A single turn carries every row of the set below to another of its rows. Some are shown first; where does it send the rows asked next?
Kos: [  8   1  -8  -8  10  11  10   3  -9   4  -4   4   5   6 -12   4  10  -7]
duram: [ 10  -1   5 -12   0 -11  -2  11  -4  -3  17  -5 -11 -10   1   4   7  -7]
sorav: [ 12  -4  -3 -10  -8   5  17  12   0   3   0  -3  15   4 -12   4  -2  -7]
Ladid: [  4 -16   7   2  -2  -1  11   9 -10  -7  17 -10 -10  -3  -5  -3   8 -14]
moluz: [  5   7  16 -12 -12   2   8   4  -7  -1   9   3   3 -11  -4   6   6  13]
gifo: [ -4 -12   3  -5   5   5  -2   2  -7  -8  23  -2 -13  -7  -1  -3   6 -12]
Fud: [ 11  13   2 -12   4  11   3  -1   2  -4  10 -16  10  -1 -17  17  16  -9]
tak: [  5   4  12  -9  -5   9  -5  12  -1   3   9 -11   5  -7 -10  18  22  -2]
pega: [ -1  -3  17  -2   7   6  20  -7 -12 -12  17 -13   7   1 -11  -3   4   0]
dirik: [ -8   1  19  -9 -11   9   7   1  -8 -12  20  -2   6  -6  -4  -3  -3   1]
biv: [ -7   2   6 -15 -11  -2   9  11  13  -4  17  -8  13   1 -10  -1  11  -5]
Vom: [  9   7   7 -14  14  -4  11 -10  -1  -9  20 -11   6  -7  -7   5   1   1]
livas: [  3  -5   3   2  -2  13  13  -2 -18 -11   8   1 -13  -2 -10   0  11 -12]
rupi: [ -1   2  -5  -8  -8  15  12  -6 -10  -7   6   9  -7  -1 -13  -7   8  -4]
seda: [ 13   5  -6 -10   2  12   9 -11  -8  -7   9   6 -10 -11  -9  11   6  -4]
zini: [ -4  -6   3  -8  14   6  15 -13  -2  -5  19  -6   6   0 -12  -9   5   3]
Panem: [  4 -16  -1  -7 -14   0  16   5   4  -1  16  -4   1  -3 -10 -10   0  -3]
Mibop: [ 1 -3  6 -7 24 10  3 -2 -9  1  9 -4 11  1 -6  9  7 -2]
kigu: [ -6  -4  -5 -11 -10   8   6   9   7   4   7   6   0  -1 -12   1  23  -4]
zeniv: [ -2   2  18  -1 -11  12  16   1 -18 -12   9  -1   0  -1  -9  -1   6  -1]
Lero: [  3 -12  11  -5  10   8  -3  11  -6  -2  16  -7   6  -6   2  14  -1 -11]
mudoz: [  8   5   6 -11   6   1  -3   9   3   1  13 -19   7  -2 -12  14  21  -8]
mub: [ -8   8   6 -13  -6  11  -1   4   5 -16  22  -4   4  -5  -4   9   7 -17]
Vup: [ 16 -14  -2  -9  -4   0  17  -2   5   6  11  -2   1 -11 -10   6   5   8]
Dokiv: [  7 -18   6   1  -2   1  25   0  -4  -2  14 -12   3   1 -13  -6   6  -2]
valev: [ -4 -12  -3  -9   9  13   3  -5  12  -7  25  -7   3  -7  -7  11  10 -13]
bik: [-10  -3   1 -10   4  20  10  -9   6  -1  13   3   9  -3 -13   8  18   4]
Bekid: [  5  -1  13  -8 -11  11   6  15  -6  -5   8  -3  13  -4  -2  12  -8  -9]
Samu: [ 10  -4   9  -9  -7  14   5   5   6   5  10 -13  12  -8 -15  20  16   2]
Gita: [ 15   0  -3  -8  -4  16   5   1   5   0   8 -12   4  -6 -17  21  16 -10]

Ladid moves to livas
Vup moves to duram
gifo moves to rupi
Where do these go?
mub moves to bik
sorav moves to Lero
tak moves to Fud

